Each row is where one point has got to under a steady rotation. How many ticks took it there?
The counts run from 0 to 757.
[-42 -15   9  21  14  -8 -16  20  13  16 -18  -8  10  12  17 -18  22]	613
[-37 -14  -4  19  24  13 -29  25   3   6 -30  -8  -7  -1  16  14  17]	233
[  0  -8  20  34  12  17 -14  -8  15  13 -33   2 -19 -11  -1  24  26]	315
[  5  -3  -4   4   0  30   7  -8 -30   1 -19  30 -33   9  14  25  13]	161
[-41 -15  22  13  -8 -14 -18  -2  14  -7   2 -12   8  21  11 -32  -6]	45
[  2 -22  31  36  -7  -2  -1 -28  -8  -3  -6  16 -27  18   2 -12  18]	321
[ -3 -31   6  12  -1  -6  -5  14 -23  -6  13   1 -13  40  19 -32   6]	434
[  8  12   5  -9   3 -11 -23 -18  44  -7   6 -30  11 -12  -5  20 -25]	477
[ 21 -14 -30 -24  26  10 -12  37 -11   4  -1 -17 -12   5  20  27  -5]	58
[ -4 -23  11  16  18 -19  -5  31  11  25   2 -11  12  14  14 -22  23]	444
[  7 -30   2   5  16 -15   3  28 -16  15  18  -1  -3  31  20 -29  22]	439
[ 25 -17  22  11 -13 -12  25 -19 -11  13  21  21 -11  26   5 -20  18]	137
[-12 -12  -6  12  30   7 -28  33  16  11 -23 -21   0 -10  15  21  22]	448
[ 16  25  -9 -35 -12  -3  22 -19   8  23  22  16  13   2   2  12 -19]	359
[ 13   0  -5 -34   4 -24   0  12  18   7  32 -24  28  12   6 -14 -20]	251
[-33  -6 -10   6  20  17 -31  23   4  -3 -29 -12  -6  -6  14  21   5]	43
[ 18  -2   6  -8 -12   4 -17 -30  15 -33  11 -16 -13   3 -10  22 -33]	103
[ 18   6 -18 -10   1  27  10  -1 -30  10 -15  21 -26   8  12  33   4]	545
[ -7  -9   9  -9 -10 -14 -23 -19  22 -29  18 -26   3  12  -1 -11 -42]	456
[  6  -9  11  14  -7   3  22  -4 -26  21   4  31 -24  21  10  -9  25]	736
[ -8 -13 -22  -7   9  25  -5  21 -35  -2 -18  11 -26  20  23  14   4]	407
[-13  -1 -11  -3  18  11 -39  12  20  -9 -21 -27  -6 -15   9  32 -10]	642
[ -4   2   8 -16   3 -31 -12   3  36   8  23 -28  30   4   6 -12 -16]	256
[ -7 -25  31  36   8 -13 -17  -9  21   4  -5  -4 -14  10  -1 -17  24]	480
[ -8  17  27   5 -18 -21  12 -26  34  29  14   6  19  -3 -12 -10   2]	148
[-41 -27  11  26   7   7 -18  11  -6  -3 -17  -4 -15  21  16 -14   9]	618
[-15  36 -10 -26  -8   3   1 -14  25  21  -9   2  20 -16  -2  34 -18]	175
[-14  -3   0 -24 -16 -15   8  -2 -18  -1  27   6   7  34  14 -36 -25]	599
[-45 -16  17  22  -1 -16 -14   5  19   8  -5 -12  15  19   7 -32   2]	424
[  6 -11  12  27   6  25  -8 -18  -3  -6 -30  11 -40  -2   1  28  19]	320
[ 34 -13 -21 -23  16  14 -10  14  -5 -14   4 -16 -18   5  12  34 -16]	273
[ 10   8   8 -22 -26  -5  14 -38  -8  -2  24  15  -2  21   1  -3 -24]	543
[-53   0  15   4 -24 -12  -5 -18  11  -2   2   1  14  17   4 -30 -21]	399
[ 22   4  20 -14 -29 -11   8 -43   1 -15  24  10  -9  14  -8  -5 -26]	133
[ 10  17   3 -23 -28   0  12 -43  -7  -6  13  13  -7  16  -5  10 -32]	733
[ 24   6   9 -15 -21  -1   1 -50   7 -23  13   0  -9   7  -9  11 -32]	323
[ -8 -36  21  33  10  -4 -20   1   2 -14  -5  -9 -25  26  13 -20  12]	75
[ 20   8 -13  -6   7  24  16   6 -27  25 -10  27 -18   7  12  32  16]	166
[ 13  -6  -6 -29  -3 -20   0   9   7  -1  39 -15  20  26  12 -19 -20]	630
[  6  12  25   5 -10 -26  19 -19  30  34  17  10  17   1  -9 -12  15]	527
[ 38 -23  18  17   3 -12   9   1  -2  13  17   6 -20  24   3 -15  30]	111
[ -3  10 -31 -30  14   9  -3  33  -1  16  -2 -13   9  -3  20  30 -11]	606
[ -1  -2 -22 -14   7  23  12  24 -34  18 -13  22 -14  14  22  27  12]	2
[-12  18  -7 -38 -10 -17  17   2  12  27  24   2  29  10   6  -7 -21]	579
[ 52  -1 -12 -18  12  12  -2   3  -5  -4   4  -3 -21  -4   4  39   1]	683
[ 13 -28 -17   0  27  11  -8  43 -21   7  -3  -2 -19  22  25  10  19]	438
[ 10 -16   0 -16  -1 -30   4  11   6  10  37 -16  19  29  12 -33  -9]	440
[-20  18 -21 -22  18   6 -17  21  16   6 -12 -17  16 -10  10  29 -15]	611
[ 41  -1 -19 -22  25   4  -7  17   8   9   3 -20  -3  -9   9  36  -3]	278
[  8   5  17  -2   4 -27 -16 -14  46   4  17 -29  22  -9  -8  -4 -10]	666
[ 29   6  15  -7 -17 -23  25 -22   5  27  29  15  11  12  -1 -18   3]	522
[ 29   3   5 -23   7 -28  -8  -1  28   9  31 -28  19   0  -2  -4 -13]	661
[ 23 -28  17   3  -1 -19  -1  -5   0 -12  31 -11  -8  30   9 -34  -8]	81
[-10  23  21 -11 -19 -11   1 -42  35   5   1  -7  15 -12 -14  10 -21]	533
[  8  31 -19 -32   1   7  16  -2   3  27   0  11  13 -10  -1  39 -12]	170
[ 11   6  -3  -5  10   8 -31 -14  32 -17 -12 -27  -2 -18  -7  36 -17]	288
[-38 -18   0  21   3  16 -12  12 -17   1 -27   8 -24  17  13   1  11]	592
[ -6  27 -17 -11   4  14   4   6   8  33 -21  10   6 -22   3  44   5]	555
[-24 -20  30  23   7 -24 -20   6  26   4   5 -16   8  16   5 -29  13]	260
[-46  10  12  -8 -20 -12  -9 -23  16  -1   6  -8  20  16  -1 -14 -31]	589
[ -1 -14 -16  -1  20   6   5  45 -19  28  -2   6  -3  16  23  -2  26]	223
[ 15  -6  -5   0   7  18 -27 -15  11 -27 -16 -16 -24  -8  -4  38 -21]	483
[-48  11   9 -10 -20 -15  -4 -18  18   4   3 -11  30   7   1 -16 -26]	15
[ 22  29 -17 -37 -10   4  20  -8   0  16  13  14  13   0   2  28 -17]	549
[ 37  10   6 -20  -3 -27  11 -14  32  13  31  -8  19  -5  -5   4 -12]	497
[  0   6  26  18  -4 -22  19 -15  24  37   8  11  17   1  -7 -13  22]	337
[ 26 -13  19  16  -4  -8  25  -7  -6  28  13  23 -11  20   5 -16  30]	521
[ 13  21 -22 -30   3  15  16   5  -4  28  -8  15   2 -11   5  45   0]	360
[-13 -16  -5  18  20  17 -35  16   7 -17 -29 -20 -19  -3   9  28   9]	453
[ 10  -8  16   3 -17  -7  29 -10 -18  29  18  27  -3  25  10 -22  16]	547
[  5 -13  17  19  -7   8  18  -9 -30  14  -6  28 -27  25   8 -10  20]	162
[-26 -13  -2   7  21  -2  -4  36   0  33 -12  -2   9   9  19  -8  30]	418
[  1  23 -19 -45  -8  -4  18  -2  -2  20  22   5  21   8   6   7 -26]	195
[  8   6   9 -10   1  -3 -31 -22  36 -21  -2 -29   1 -14  -9  27 -28]	98
[-44 -12   5  23   5  18 -12   8 -10   6 -34   7 -20   8  17   3  16]	18
[ 13  -2  -6   9  29  10 -24  16  27  11 -20 -22  -5 -20   6  36  15]	94
[ 27 -22  -1  13  29  -4  -2  27   4  22   0  -4 -11   8  16   5  33]	469
[  2   1 -20 -17  -1  30   8  11 -34   6 -13  20 -24  11  17  31  -3]	381
[ -4  -2 -12  -2  26   4 -32  16  25  -1 -20 -28   1 -12   7  34  -8]	68
[  3  23  12  -6 -13 -18   9 -30  34  22  11   1  27 -10 -10   2  -9]	338
[ 13 -12  23   0 -18 -11  -9 -32  11 -26  19 -13  -9  18  -7 -15 -24]	676
[-43   1  14 -10 -20  -8  -8 -22   2 -12  10  -1  10  23   4 -24 -31]	20
[-10  26  10  -9 -14   0  -4 -40  29   9  -8  -4  13 -15 -13  26 -24]	723
[ 33 -16  13 -13  -1 -29   5   3  12   3  37 -10  12  24   6 -27 -10]	276
[ 41  11  -8 -28 -17   0   5 -30   0  -3  20   7  -5   0  -5  22 -31]	518
[-19  12 -22 -11  19  18   3  25  -3  36 -23   8   6  -7  15  32  16]	581
[  8 -14 -14  -1  30   5 -12  44   1  25 -11 -10  -1   3  19  14  23]	443
[ 33   5  17  -8  -2 -26  13 -11  31  20  32  -4  22   1  -7  -8  -1]	307
[ -8   6 -17 -40 -13   3  -2  -8 -17 -14  20  -7   1  23  10   4 -41]	26
[  4   5 -35 -26  16  19   0  37 -15  16  -7  -1  -3   5  20  30  -2]	222
[  1  17 -26 -41   9  13  10  16  -8  24  -5   6   9  -3  12  32  -9]	196
[  7 -14  31  19   9 -27  -6   5  35  17  14 -16  15   3   5 -25  16]	665
[ 39 -21  23   3 -10 -22  15 -20   1   1  31   7  -9  27   3 -23   1]	491
[ -9 -11  -6   7  16  18 -37  11   9 -15 -28 -24 -18 -11   9  30  -5]	263
[ -7  21   2   4  -3  21 -11 -20  19   7 -28   6  -8 -19  -8  51  -2]	724
[-38 -12 -10  13   6  28 -14  11 -24  -9 -29   9 -25  15  18  15   2]	402
[ 18  19 -12  -9  10  12   7  -2  16  27 -16   9  -1 -21   3  46  11]	145
[ 42   9 -15 -14  13   5   0   6  19  16   0  -7   1 -18  -2  44   2]	688
[  3   2   0   7   9  10  24  13 -12  41 -11  27  -8   2  10  10  37]	551
[  2   7 -12 -19  21   4 -24  22  24   1  -7 -31  14 -15   6  32 -14]	447
[  4  34 -19 -33  -3   4  12  -1  12  26  -2   8  18 -13   1  35 -11]	744
[ 37 -10   5  17  24   3   9  19   0  26  -3   8 -18   5   5  13  38]	305
[  1  19 -16  -9   8  16  12  13  -6  36 -16  19  -1 -10  11  38  17]	171
[ 11 -38  18  22   2 -10 -10   4  -9 -11  12  -4 -20  36  14 -29   5]	270
[-10  17  18 -12 -29  -1   4 -49   8 -12   5  10  -3   9  -9   1 -31]	538
[ 34  -5  -9  -4   1  23   5 -10 -19  -3 -14  14 -35  -2   5  36  -1]	135
[-23   8  32  15 -27 -12   3 -44  21   7   5   9   9   9 -12 -14  -8]	153
[ 26  22   6 -22 -11 -14  20 -25  19  21  25   4  17   1  -7   5 -13]	333
[ 13   9 -16 -11  10  20  21  14 -18  34 -15  25 -14   0   8  33  19]	740
[ -5  16 -26 -40  14   2  -1  24  10  17   3 -15  20  -2  10  27 -21]	416
[-27  26  -7 -19 -20  16 -11 -30   4  -9 -14   5   1  -6  -5  29 -34]	754
[-36   3  10  20   4   9   2   6   0  31 -32  19  -2  -1   8   6  26]	177
[ -8  18  10 -15 -29   7  -1 -49   8 -11  -2   3  -1   1 -11  18 -35]	728
[-41  23 -11 -24  -8  10 -16 -13  14  -5  -9 -10  13  -7   1  20 -34]	16
[  3 -18  18  37  24   1 -18  14  22  16 -20 -10  -9  -5   6   9  35]	95
[-39   6   7  24   4  18  -5  -3  -3  18 -39  20 -12  -1   4  21  17]	561
[-23  -2  32  21 -28  -6   4 -41   5   2   0  15  -7  14  -7 -19   2]	537
[ 33   9   5 -27 -21  -9  17 -31   0  -2  29   9   3  10  -7   6 -22]	328
[-42   4   8 -13  -9 -17 -19 -14  23  -9  12 -23  23  12   6 -19 -29]	425
[ -3  -5  39  15 -17 -20  -7 -41  33  -4  10  -1   2   5 -12 -16  -6]	317
[-25  20 -13 -29   5  -2 -20  12  23   5  -5 -26  22 -10   3  28 -29]	421
[-42  -3  17  17  -1 -14   7  14  10  35  -7   8  15  16  11 -20  21]	393
[ 33 -13   1 -25  -6 -15  -5 -10   3 -16  35 -20  -4  20   1  -6 -32]	82
[-39   4  26  18 -12 -12  10 -15  10  30 -10  17  11  12   0 -20  16]	178
[-14  17  23   2 -25 -11   4 -44  30   9   7   5  17  -2 -12  -1 -17]	343
[ -6 -11  -5   2   2  14  19  14 -36  24 -11  30 -21  28  23  -3  20]	382
[ 21 -28  31  22  -6 -15  -3 -20   0 -15  16  -2 -19  29   4 -29   2]	296
[ 32   5   9 -18 -23 -16  23 -30   0   9  30  12  -2  21  -5 -11 -14]	138
[  6 -10   4 -18  -8  -7 -20 -23  11 -30  18 -23  -5  17  -3  -3 -38]	77
[-12  -4   8 -12 -13 -12  27   8  -8  30  21  19  15  30   8 -30   3]	4
[ -7  -1  -5 -12  11   7 -38   3  24 -19  -9 -32  -3 -12   1  32 -27]	452
[-17  -4  12  29   2  17  -8 -16   2  17 -35  17 -22  -8   3  25  25]	725
[ 24  -8  -5   0  10  18 -23 -11  -1 -24 -14  -9 -33  -2   1  38 -12]	104
[ -9 -19  -7   4  11  -2  10  37 -22  27   5   9   0  23  25 -14  23]	413
[  3   6  32   7  -7 -24   2 -29  43  14  14  -4  21  -3  -6  -7   1]	312
[-23 -32   4  19  10   7 -20  16 -16 -11 -12  -3 -21  29  18  -9   6]	49
[-23 -31  25  35   8 -10 -23   1  13  -6 -11 -12 -10  18  10 -25  13]	644
[ 17  -9  -5 -29  -4 -20   0   3   0  -5  40 -15  12  26  15 -21 -28]	56
[  5  -5   9   9   6   1  25  13 -11  42   0  32  -2   9   7  -3  37]	741
[ 41   1  -9 -19  -3  11  -9 -17  -2 -22  15 -10 -19   2  -2  29 -28]	298
[-10  -6 -11   3  32   8 -30  26  22   5 -22 -25  -3 -19   9  29   6]	258
[-12  -7   0   3   6   1  19  24 -16  40  -2  24   2  22  18  -8  30]	577
[ -5  10  -5 -23  10 -15 -23   2  38   0   9 -33  27  -9   3  12 -27]	67
[-25   9   7 -13  -9 -22  17   6  10  36  17   5  31  15   8 -23   1]	199
[-32   2   7 -12 -24 -11  -7 -20 -10 -16  15   2   6  30   6 -22 -33]	594
[ 13 -24 -17   3  26   0  -4  40 -16  18  -2  -2 -10  18  24  -4  25]	59
[ 33 -29   7  18  13  14  -7   1 -17  -7  -9   4 -41  18  10   8  19]	679
[ 32 -22 -19  -9  20  17 -12  20 -16 -12  -5 -11 -30   8  14  27  -1]	463
[ 25   0  22   1 -13 -21  30 -15   6  30  26  20   9  15   1 -17  17]	332
[ 16   0  29   6  -6 -29   7 -17  38  22  22  -3  20   4 -11 -13  13]	691
[-32   2  -7   8  15  11   0  30   0  37 -24  12   3   0  17  12  28]	392
[  7   9   1  -8  11  -2 -19 -10  38  -6  -5 -29   8 -23  -2  32 -21]	667
[ 43  14 -14 -29  -1  10  16 -14  -5   4   9   4 -13  -5   0  43 -12]	329
[ 15   7 -28 -32  15  -4 -11  24  14   6  14 -26  13  -4  11  26 -16]	252
[ 48  -7 -15 -12   7  15  -4  -6  -9 -10  -1  -7 -23   2   6  42 -11]	109
[-26  18  -9  -4  11  20  -1   7   4  24 -30   7   2 -18   6  40  11]	176
[ -9   9  23  -4 -28  -5   9 -51   0  -5  13  12  -4  13  -8  -9 -24]	348
[ 38   3  -7 -32   9 -16  -5   3  15  -2  33 -20  10   3   1   9 -26]	277
[-43  -6   5  18   7   4  -9  20   1  26 -27  12   5   4  15   1  27]	13
[ 11  -5  -4 -14  -3   2 -28 -14  12 -34  10 -27  -8   6   0  18 -39]	267
[ 14 -34   5  20  18  14 -22  13 -15 -16 -13  -5 -35  21  13   6  14]	269
[ 26   0  -3  -2   2  26  -6 -19 -11 -10 -15   6 -35  -5  -2  44  -9]	514
[ 12   3   3  15  16  16 -19  -7  30   9 -27  -6 -10 -23   0  46  13]	504
[  5   3  10  21  11   7  10   5  13  40 -25  20  -6 -12   6  24  40]	146
[ 38   4 -19 -29  17  -2  -8  12  19   7  14 -20   7 -12   3  29 -12]	88
[-53  -4  21  16 -12 -11  -4  -8   5  14  -4   7  11  17   9 -25   4]	588
[ 28  11   6 -17 -18   6  -2 -44   8 -22  10   1 -18   2  -5  28 -35]	513
[ -2 -12  21  16 -20   0  21 -19 -22   8   3  32 -22  29   6 -15  12]	352
[  8  -5 -10 -13   1   8 -28  -7   3 -34  -2 -28 -14   1   2  25 -32]	457
[-39  10  28  10 -16 -15   6 -22  20  27   1  12  23  12   1 -21   1]	368
[ 19 -17  29  15 -15 -10  14 -30  -8   2  20  14 -19  23  -3 -20   5]	706
[ -6  -3 -11  -3  11  14 -35  -1  10 -24 -19 -30 -15  -8   3  32 -22]	73
[ 22  20 -19 -33  -3  16  18  -6  -8  19   2  14  -1  -3   3  38 -10]	739
[ 24   0 -14  -7  28   3 -20  22  26  12 -10 -23  -2 -21   7  40   6]	473
[ -3 -11   1 -29 -12 -13  -5 -10  -7 -20  31 -15   2  32  10 -17 -35]	625
[  1  12 -27 -29  -2  23   5   6 -28   0  -4  16 -16  12  14  33 -18]	191
[-41  -7  20  27 -12   0   3 -13  -4  19 -20  22  -5  15   7 -17  18]	562
[-32  -6   7  22  -4  23   0  -8 -23   2 -30  20 -27  15  10   5  12]	756
[-20  -5  -2   3  14  -1   9  30  -3  43 -12  17   9  12  21  -4  30]	8
[  0 -15   0  13  28   1 -14  40  10  24 -17 -15   0   3  20   4  28]	64
[ -1 -26  32  37   0 -15 -16 -19   9 -10  -1  -6 -19  16   0 -22  10]	101
[  6   5  -9  -8  -6  32   4 -19 -20  -5 -21  17 -32   2   1  42 -10]	350
[  5  18  -2 -20 -25  12   2 -39  -3 -12   0   9 -13   4  -6  26 -31]	349
[  6  -6  35  15 -25 -13   4 -42   9  -9  16  10 -11  22  -9 -17 -10]	322
[  8  30   9 -19  -9 -13  10 -22  35  19  13  -3  22 -13  -6  17 -14]	528
[  3  14  15  -3 -19  -4 -10 -46  24 -14   2  -7  -2  -8 -15  20 -27]	318
[ 40  -1 -19 -30  15   1 -12  15   3  -6  14 -20  -5   2   8  27 -19]	657
[-21  -7 -10  11  26   6  -9  39   3  28 -18  -5   5   3  20   6  26]	228
[ 40 -18  11  19  10  -6  10  11   4  23   5   8 -14  16  12  -2  39]	495
[ 22   0   9 -10   3 -34  -4  -2  36  13  33 -19  26   4   1 -18  -4]	471
[-25 -22  -5  14  16  20 -27  18 -15  -8 -22  -9 -26  13  17  14   1]	238
[-22  17 -10 -12  -7  29  -9 -15 -13 -10 -23  11 -14   1   4  39 -20]	565
[-32  26 -11 -26  -3   5 -10   3  19  11 -15  -5  23 -12   3  28 -27]	585
[ 17  -2   4  17  20  10  -5   5  21  23 -22   1  -6 -16  -1  36  30]	120
[ 41   0  -1 -26 -10   0  -5 -27   5 -18  28  -5 -13   6  -1  16 -30]	108
[-14 -14  -1  -6   5 -19  13  28  -2  30  20   4  16  26  16 -33  18]	224
[-16   4  14  26   3  17  -4  -7  13  20 -35  18 -15 -16   1  27  27]	151
[ -4  16  -9 -37 -12 -17  19  -2  -3  18  27   6  24  16   6  -9 -21]	5
[ 29   8  -6 -15  -3  17  -2 -28  -7 -12  -4   4 -27   0  -2  39 -18]	324
[-25   1 -20 -15   2  29 -15   5 -21 -14 -21   0 -20   7  16  29 -19]	22
[ 31 -17  -7   6  34   4  -5  34  10  21  -4  -8 -10  -4  11  19  26]	279
[ -4  21   0  -1   1  16  -9 -17  20  13 -25   4  -3 -20  -3  49   0]	150
